A state moves one step at a time under one of 7 hidden systems, and each row is a state written as 20 numbers. Each run below is a few steps of one system.
run 1, tomi (10 x 20):
-18 -15 -4 -10 -2 -10 -22 3 11 25 29 39 -10 -1 -21 23 38 -4 -28 7
-24 -3 31 -13 -32 5 -23 9 -39 1 7 18 27 -22 12 16 -21 -7 1 -9
-20 13 -15 0 -14 0 35 -16 -26 -11 -20 -40 22 17 19 -18 -3 2 28 -23
-11 -11 -25 2 31 -15 7 2 27 3 -25 -1 6 27 -23 -14 45 12 -8 -9
-5 -14 0 2 2 5 -41 16 4 -1 1 19 19 -20 -14 31 21 -11 -41 30
-1 28 12 6 -40 31 -7 17 -37 -22 9 -6 17 3 9 19 -14 3 20 16
12 10 3 14 20 8 39 13 5 -23 -29 -19 14 17 5 -27 -10 17 35 -18
27 -9 -16 5 32 -11 7 -11 42 -4 -14 -15 -7 -4 -22 -8 21 6 -38 19
16 8 7 5 -12 9 -53 13 -1 2 24 19 -24 -2 -15 21 -4 2 -15 45
8 14 21 13 -7 26 6 17 -15 -5 8 6 -7 -13 31 5 -47 -12 38 -2
run 2, dabe (10 x 20):
-11 -15 -10 -18 12 -11 13 -1 11 27 21 23 -29 -14 11 38 19 -23 -37 -21
-11 7 32 -9 -36 8 -3 14 -19 -6 31 23 15 -27 -12 15 -32 -3 16 -6
-8 5 4 23 2 8 -8 0 -8 -16 -32 -23 45 15 2 -37 -7 13 37 11
14 -11 -27 -5 25 -15 4 -20 7 -4 -28 -25 -11 16 12 -2 36 5 -40 8
-8 4 -4 -14 -12 -13 -5 15 4 22 44 20 -38 -3 -18 38 7 -6 -28 -4
-20 6 24 11 -10 26 -4 34 -1 -2 11 26 24 -18 0 9 -28 -14 38 -7
26 -3 4 9 6 7 18 -10 -16 -36 -37 -22 35 2 14 -30 4 18 17 6
12 0 -14 -5 17 -31 3 -16 20 14 0 -25 -30 26 -15 -10 20 26 -36 9
-18 4 0 -9 5 9 -25 19 23 25 23 27 -37 -8 -3 38 -9 -29 -15 4
12 2 6 10 -17 26 10 16 -32 -24 14 23 15 -21 15 3 -17 -13 46 -5
run 3, Sol (10 x 20):
10 5 22 20 18 21 5 25 21 18 23 48 -13 12 8 13 22 10 10 9
24 -11 30 -7 2 1 -20 36 -17 -27 -8 11 15 -35 -6 15 -26 6 -21 4
24 19 -15 25 -7 3 -5 -5 -10 -14 2 -45 -12 7 -2 -21 -37 4 26 27
18 -7 16 5 33 7 -2 -17 25 10 -27 21 -21 27 25 -31 13 11 15 3
30 -34 14 -10 18 -25 8 -1 -12 11 18 23 -18 -41 13 5 -9 -2 -26 -17
4 17 22 -3 -37 4 17 -11 -16 -10 31 -5 5 -13 -9 -14 -41 4 36 -5
-9 -6 10 -13 2 -1 1 -34 -2 -14 -50 -17 29 15 14 -38 3 9 10 -8
5 -17 -25 -10 13 -34 23 -38 9 25 15 -21 -25 -4 5 -4 17 -6 -35 -10
-29 2 13 -19 -21 -2 10 -4 12 22 37 38 -9 -2 -24 6 -1 -9 21 -23
-35 -9 1 -14 -20 7 -8 3 -33 -14 -24 -5 52 -16 9 8 1 -14 1 -14
run 4, tomi (10 x 20):
-9 15 -16 -15 -20 -17 12 -27 12 16 31 -28 -27 3 -12 21 6 -6 -40 5
-16 -9 10 -15 -12 -5 -46 6 -12 5 4 41 -10 11 -22 -16 -11 -1 35 -9
-8 -17 0 11 12 9 24 -21 -10 15 -7 -5 29 -29 51 0 0 -30 2 -11
-13 17 -17 -19 -18 -16 30 -1 -11 3 15 -14 -18 34 -14 14 33 27 -16 -17
-22 -26 11 -2 15 -22 -40 24 7 5 -17 21 28 -17 -37 -17 -13 -2 5 -8
-13 11 -11 0 -21 28 -5 -34 -8 -5 -12 -21 25 -7 37 15 11 -30 -13 24
5 13 -16 5 -3 1 14 33 -30 -14 3 10 -11 38 -5 4 29 30 25 -15
-5 -15 19 14 30 -10 9 25 32 3 -16 -6 41 -31 -22 -8 -15 0 -16 -5
12 22 -7 -21 -33 17 -15 -34 1 -25 -11 -23 -8 11 -4 13 9 -3 -27 35
19 -5 -8 31 15 3 -23 31 -26 -5 3 20 -9 17 3 -16 2 14 45 10
run 5, Bido (10 x 20):
-4 26 21 10 -12 11 47 4 27 -1 15 -22 30 -1 -14 13 7 22 -20 10
-7 -13 10 -30 8 -17 -46 -21 17 -1 -38 9 -12 19 -18 -21 4 9 -21 4
18 -6 -26 35 2 -6 -25 2 -28 15 30 -13 -21 -12 19 1 -19 -17 18 25
-17 23 19 -12 -13 28 46 4 11 8 16 20 -8 11 21 23 8 -5 15 -25
14 -31 11 -18 17 -28 7 -3 11 -18 -24 4 23 -25 -33 -32 -10 10 -6 -22
-5 16 -4 27 -24 -3 -28 -15 -9 12 16 -40 14 7 -4 -2 1 10 -19 48
-23 5 -8 -12 7 13 -15 -5 1 18 -9 30 -36 38 29 4 13 -12 19 -14
25 -27 -16 9 22 -14 34 12 -10 -5 12 4 3 -45 3 2 -14 -22 6 -26
-20 24 21 -13 -39 13 14 -5 7 -12 14 -12 35 -2 -30 15 8 15 -18 10
-8 -15 1 -3 21 -10 -48 -1 -3 -1 -44 6 2 30 -3 -33 7 14 13 3
run 6, bopo (10 x 20):
-31 4 2 3 14 5 8 20 17 21 1 0 -18 -5 14 4 -43 -29 31 -30
24 -9 -21 -11 -9 12 38 -44 -3 -22 1 -3 7 -25 21 -3 13 -29 4 -3
11 -13 -4 17 -7 -16 -15 -16 -5 5 22 23 9 13 -34 -34 31 30 20 23
-41 -13 34 -13 15 -21 -23 5 7 42 -10 11 0 4 14 -5 -21 4 -13 -28
-13 -3 -35 -17 -21 -8 21 0 -33 -7 15 -18 -5 -20 13 33 -3 -33 -8 -25
2 -2 -21 31 0 25 8 8 6 -11 11 26 38 -2 -18 -4 38 -8 34 21
-2 -14 47 -14 12 -8 -8 -9 7 6 -24 20 25 3 7 -14 20 32 -33 -1
-19 5 -14 -12 -17 -33 -10 22 -33 6 11 -41 -12 8 -13 24 -14 13 -30 -13
-25 18 -26 24 6 38 -2 30 16 -4 -7 -3 9 6 7 26 -3 -35 22 9
43 -6 17 -11 9 25 19 -11 4 -35 -23 21 7 -9 17 1 28 8 -19 12
run 7, Mizun, 10 rows:
38 -11 13 -15 16 -7 15 -11 0 -2 10 36 -39 13 8 -4 31 27 -12 -5
5 -5 16 -3 -6 -18 18 16 -4 14 45 11 -19 -35 -14 8 -40 -6 10 -23
7 23 9 0 -31 27 1 -32 0 -21 -3 -23 9 -10 12 -13 -37 -20 28 19
28 -27 -15 -7 14 -11 7 -43 1 -19 -24 5 13 0 0 -43 27 5 6 1
-3 -24 -3 -5 1 -31 7 -25 1 37 42 13 -10 -23 2 10 17 -5 -35 -5
-33 6 2 -29 -35 10 -25 -7 -11 3 9 16 -13 -8 4 18 -29 -36 17 -15
-19 -11 -26 14 0 7 -1 -5 -12 -19 -28 -13 52 -7 -4 -23 5 -19 34 -4
-18 -3 -8 2 4 -9 12 -28 9 19 -5 -15 19 17 5 0 51 14 -38 11
-25 -11 0 -29 9 -20 -37 22 3 19 -4 18 -31 8 -13 24 -1 -8 -31 -24
-21 6 -16 30 1 14 -23 48 -17 1 5 -5 19 -8 1 19 -20 -22 26 8
run 8, Sol (10 x 20):
-11 -17 -26 -13 -6 -39 -11 19 -44 -15 -9 -26 11 -3 -24 -3 -5 8 -6 -25
-33 27 -9 26 1 18 24 -14 35 29 11 -30 3 18 14 -1 -7 -16 15 8
6 -12 -3 -38 4 16 -8 -5 14 -24 -25 42 -7 5 -7 16 40 -8 -22 -7
-4 -17 -24 29 -2 -27 -12 23 -28 16 39 -10 17 -22 -22 10 2 0 -4 8
-23 43 29 3 -20 36 0 8 16 4 -4 -9 -2 31 14 11 -15 9 11 15
18 -23 -27 -14 33 -8 -13 18 1 -31 -48 0 -4 2 -10 1 17 -7 -16 -11
13 -1 -14 45 8 -3 6 -1 13 30 52 -1 -12 -17 1 5 0 -10 6 30
2 16 47 -21 -17 24 -20 10 -4 -14 -10 40 -6 18 6 6 -3 21 8 4
19 -23 -18 9 22 -28 -5 22 -28 -18 -25 -39 12 -20 3 -12 -22 1 -7 -12
14 26 0 19 -1 18 24 -31 38 14 25 -11 -28 10 10 -12 -10 -6 19 24
run 9, Bido (10 x 20):
-22 25 -6 20 -18 29 12 0 8 23 34 8 6 15 11 30 31 -7 -1 22
-8 -30 13 -33 21 -11 -4 12 -7 -6 -34 36 2 -5 5 -5 8 -4 -4 -45
15 1 -22 20 -13 -16 5 16 -25 -17 14 -47 20 -23 -19 3 -20 0 -6 15
-28 32 5 -5 -12 36 -9 -1 28 0 -16 9 -3 45 1 12 26 1 2 15
36 -40 -13 1 42 -17 -13 8 -9 -8 -22 24 -15 -19 16 -12 3 -10 -6 -12
7 24 3 7 -31 5 20 17 -12 -2 47 -21 -5 -16 -10 37 -10 7 -19 14
-18 13 30 -26 -1 18 -16 9 25 -15 -37 23 3 26 -12 -13 -12 7 19 -13
48 -20 -16 27 25 -12 2 -16 -11 -10 -7 -26 -3 -20 17 -24 -11 0 -2 21
-9 29 6 -5 -27 10 15 -8 16 21 46 9 -32 23 -7 28 17 9 -16 11
-9 -24 30 -18 22 -9 -22 8 13 5 -22 36 1 -18 -2 -20 -30 -11 16 -29
run 10, Vavom (10 x 20):
29 -6 -4 17 2 26 -20 -12 11 -20 -1 38 9 -4 -13 -22 14 -6 38 33
20 -16 51 -7 3 -9 21 -2 -16 1 4 14 24 -30 20 5 -2 27 -31 -10
-25 4 -11 -17 -3 -43 5 -8 1 29 13 -35 -32 19 -14 -5 -18 9 -14 -26
-19 7 -26 21 3 24 -28 -23 17 10 -11 0 1 12 12 -17 -3 -34 38 25
17 -11 19 -15 -14 23 10 -4 -21 -20 7 53 17 -21 16 16 27 -3 2 -2
-4 -18 10 -7 13 -43 17 13 5 11 13 -5 11 -8 -39 -9 11 33 -27 -22
-44 18 -5 8 -6 -1 -26 -8 8 22 -21 -49 11 19 10 -4 -24 -13 -3 11
3 5 -31 -14 -19 29 -12 -12 -27 -24 -7 25 -18 16 20 17 26 -25 20 5
23 -21 1 20 29 -3 29 25 13 -4 14 32 21 -19 -19 2 36 16 -6 0
-28 14 31 -9 -3 -11 -1 25 16 9 -9 -30 17 -8 -16 12 -36 9 -31 -10
run 11, Vavom, 10 rows:
22 -5 -11 -5 20 32 21 -8 14 -29 -37 7 7 -4 30 10 25 -18 -9 4
16 5 7 -1 -2 -7 11 26 11 7 40 11 -21 -13 -25 39 13 12 -41 10
-7 1 8 15 14 -19 -38 37 -3 3 -13 -18 -2 8 -20 -16 -43 12 19 -1
18 10 -14 -2 -13 21 25 -24 -22 -28 -18 -30 2 -8 37 -5 -18 -22 21 0
32 12 5 -3 4 9 33 -13 25 -1 26 24 -36 19 -8 1 30 20 -3 7
3 -22 30 6 34 -16 -33 13 30 23 -6 16 -6 -23 -8 -5 -26 -2 -22 7
-8 2 -2 -8 -35 -12 -8 -12 -42 2 22 -20 -5 -22 12 2 -43 -18 16 -9
8 3 -10 4 -3 2 28 -28 0 -5 -1 9 -2 32 -3 -39 20 18 47 -8
-1 -15 26 -5 24 10 5 -27 41 17 -14 19 10 -16 20 1 18 -9 -36 6
-24 -6 1 -18 -25 -25 -29 4 -21 25 39 10 -16 -11 -17 25 -7 -6 -24 -3
run 12, Mizun, 10 rows:
-7 6 -38 -12 5 -8 38 4 18 3 11 -27 -29 -5 -5 28 -4 -29 -16 -24
2 6 10 -14 -20 30 -24 7 22 -28 -3 25 19 -21 -33 18 1 -18 -8 26
-4 -13 33 20 7 -4 -23 2 -25 9 -11 18 35 11 18 -28 10 34 18 7
-11 6 -17 5 10 -29 28 -6 -14 27 6 -43 -30 24 25 -2 -5 10 -8 -23
6 11 -30 -17 2 13 -1 9 37 -19 0 -6 -32 -9 -28 27 -11 -37 -13 2
12 -11 25 14 -3 28 -23 14 -1 -20 -3 45 39 -21 -8 1 16 4 11 29
-10 2 31 9 -2 -20 15 -8 -34 22 7 -8 11 25 23 -21 7 44 10 -17
-5 10 -21 -13 11 -23 17 -3 19 9 -3 -44 -43 6 -8 3 -32 -16 -12 -24
25 -3 -20 2 0 29 -22 2 23 -29 -2 15 -2 -26 -13 19 4 -36 -5 36
4 -12 31 9 -9 12 -2 -1 -21 0 11 48 30 7 5 -12 34 28 20 8
run 13, bopo:
7 -16 20 6 22 22 3 -10 25 -8 -23 46 28 1 5 -20 31 5 16 5
9 -16 25 -18 -5 -42 0 -10 -25 11 9 -15 -1 -6 -2 -5 -3 36 -45 -9
-48 22 -25 11 -16 -3 -12 28 -3 17 15 -27 -3 16 -21 17 -18 -16 15 -4
2 -10 -11 0 20 38 7 -3 11 -19 -35 20 15 -9 33 11 17 -36 6 -3
46 -8 13 3 -7 -11 12 -7 -23 -13 24 10 2 -7 -9 -2 31 40 -24 21
-34 18 22 6 1 -13 -14 27 24 20 4 -13 4 21 -39 -6 -24 23 5 -5
-13 0 -15 -18 6 10 -7 -8 -3 -10 -39 -30 -6 -10 36 14 -24 -38 -13 -12
38 5 -30 19 -11 18 7 -4 -22 -20 28 10 -21 3 7 13 31 1 12 31
4 2 39 6 23 2 5 15 44 10 0 33 3 8 -26 -20 -2 27 8 -3
-4 -5 13 -27 -9 -27 -4 -21 -9 -2 -14 -41 -4 -20 5 -7 -41 -6 -30 -16
run 14, dabe:
28 -10 -15 -3 -2 11 -19 11 -28 -28 -4 43 -10 16 -6 2 39 14 15 14
0 -10 11 33 31 -23 28 27 -8 38 21 -11 -1 -4 22 0 -6 21 -3 -17
1 25 22 -28 -11 18 14 6 27 -25 -21 -25 -7 -9 -9 19 -38 -10 -22 -8
29 -2 -19 13 -5 6 -31 0 6 -23 5 21 -9 6 -40 -22 10 5 29 36
2 -8 3 29 35 5 21 -4 6 37 6 13 -13 16 49 -6 20 4 7 -4
10 -1 13 -43 -7 -15 21 -1 -9 -16 -6 -13 -28 -17 7 13 -35 -8 -22 -38
0 8 -6 16 -20 -1 -21 -14 19 -1 26 -10 7 -12 -46 -23 -24 -9 28 30
-10 0 -4 7 15 28 -4 -27 12 11 -27 21 5 27 40 -13 29 -12 22 7
17 -28 -11 -26 1 -37 9 -9 -42 0 4 -1 -20 -15 15 4 1 3 -23 -33
-34 18 6 10 -26 -11 1 -4 16 26 39 -27 10 -11 -25 4 -30 -7 1 7

Which system made each of these runs?
run 15:
0 15 31 -28 -9 -13 29 -10 10 1 -1 -18 -11 17 -5 8 5 35 -44 -11
-10 -2 0 -4 1 -6 -59 32 15 2 -1 13 -21 -3 -38 7 -26 -9 -5 15
 => dabe
run 16, 2 rows:
1 -1 12 -32 -1 -8 22 -38 5 -14 -33 -8 -3 21 3 -37 -2 14 12 -27
16 -30 -21 1 17 -35 -7 -13 6 10 12 -17 -2 -41 -13 0 -7 -13 -38 4
 => Mizun
run 17:
33 2 27 -12 10 -16 -16 27 -16 -9 -6 -3 -37 3 4 13 -20 30 -32 0
14 0 -7 17 18 -5 1 18 13 -3 1 -13 -22 -13 -6 -21 -53 -15 42 -11
 => Sol
run 18, 2 rows:
-18 -7 -36 -11 -18 1 1 -45 12 16 25 2 -14 -11 -1 6 13 -44 3 3
-27 -22 7 4 -13 1 -1 -1 -20 13 22 45 39 -18 -3 -6 20 -7 29 -16
 => Bido
run 19, 2 rows:
-36 -1 9 -28 -32 -7 -38 -8 4 4 2 7 2 -13 -30 2 -32 -23 2 -6
-26 1 -41 3 -14 8 -4 -13 -39 -4 -19 -22 10 22 33 1 15 -20 24 -8
 => Sol
run 20, 2 rows:
-9 -8 -28 30 19 -24 11 -19 16 19 3 -26 20 17 -16 -27 33 13 -2 14
-25 6 27 -24 -5 0 -16 -7 30 35 19 26 -28 9 5 26 8 -1 -36 -1
 => Sol
run 21:
-3 -1 -27 16 -22 5 -23 -24 -17 -2 15 7 18 18 -14 -9 48 9 9 38
-38 -12 2 -2 20 -11 8 21 -12 34 -4 11 5 16 30 17 30 7 -15 -33
 => dabe
run 22 (2 x 20):
-23 14 -10 32 12 11 32 42 18 7 15 -9 14 3 -17 6 -11 -8 34 -15
14 2 19 -35 0 12 19 -20 37 -29 -29 11 8 -10 -19 -4 7 -1 -25 -4
 => tomi
run 23 (2 x 20):
12 1 35 -1 33 5 -1 23 40 -4 -31 -8 -2 -13 4 -1 -36 1 -18 -4
25 24 -8 -13 -33 4 3 -28 -16 -25 4 -43 -26 0 5 7 -26 -2 -14 19
 => bopo
run 24:
29 4 9 11 24 7 -13 48 3 1 11 24 -37 0 4 32 0 10 -18 9
19 26 19 17 -11 20 20 39 -11 -14 21 10 -10 9 -6 8 -20 22 37 0
 => Mizun
run 25 (2 x 20):
5 -2 29 -28 -16 -4 -34 -6 -19 -14 -21 20 7 22 -9 -6 21 36 -22 10
-4 -8 -20 36 14 -7 -25 25 -35 2 -12 -33 24 -11 21 0 -19 -10 9 10
 => tomi
run 26, 2 rows:
20 26 -6 6 -11 6 41 0 23 -24 8 -44 7 -5 -24 9 -7 9 -17 13
5 15 -6 6 4 15 -43 -9 27 -16 -32 -16 -4 25 -21 -21 -5 1 6 38
 => bopo
run 27 (2 x 20):
41 -3 9 -1 27 11 16 20 21 -17 -9 16 -17 -7 5 23 20 12 -39 10
20 22 26 -1 -20 -1 -9 18 13 -18 15 -16 -8 -9 -41 4 -33 25 -17 22
 => bopo
run 28:
-14 17 13 -1 3 24 24 -15 35 -19 -39 -23 36 10 -1 -19 -2 0 4 1
38 -11 -28 -2 17 -5 -16 -3 -12 -26 -22 -1 -16 17 -5 -2 40 15 -21 20
 => tomi
run 29:
-37 3 19 19 -8 -8 -6 13 -32 30 11 3 27 30 14 -5 20 31 13 -7
-15 16 6 -22 10 3 23 21 17 -9 -27 -32 -3 0 8 34 -15 -6 -40 -24
 => Sol
run 30, 2 rows:
5 25 -4 -7 -11 33 28 -13 32 -27 -10 14 -2 24 -18 -11 12 -1 37 5
30 -33 17 19 40 -16 -5 -5 16 11 -3 17 14 -19 1 -21 20 20 -23 17
 => Bido
run 31, 2 rows:
-10 12 -15 6 25 29 -9 28 46 1 -12 15 -15 16 -9 30 19 -21 -13 12
37 -5 10 -10 -16 17 5 18 -16 -37 16 30 4 -34 -14 23 -1 -3 -5 9
 => tomi
run 32, 2 rows:
-20 1 -17 -17 -10 -16 23 -45 30 8 6 -22 -1 8 -26 -28 0 -11 9 -11
-20 -25 8 -20 -2 0 -41 -38 15 19 -3 37 4 -11 2 -5 15 -23 -11 11
 => dabe
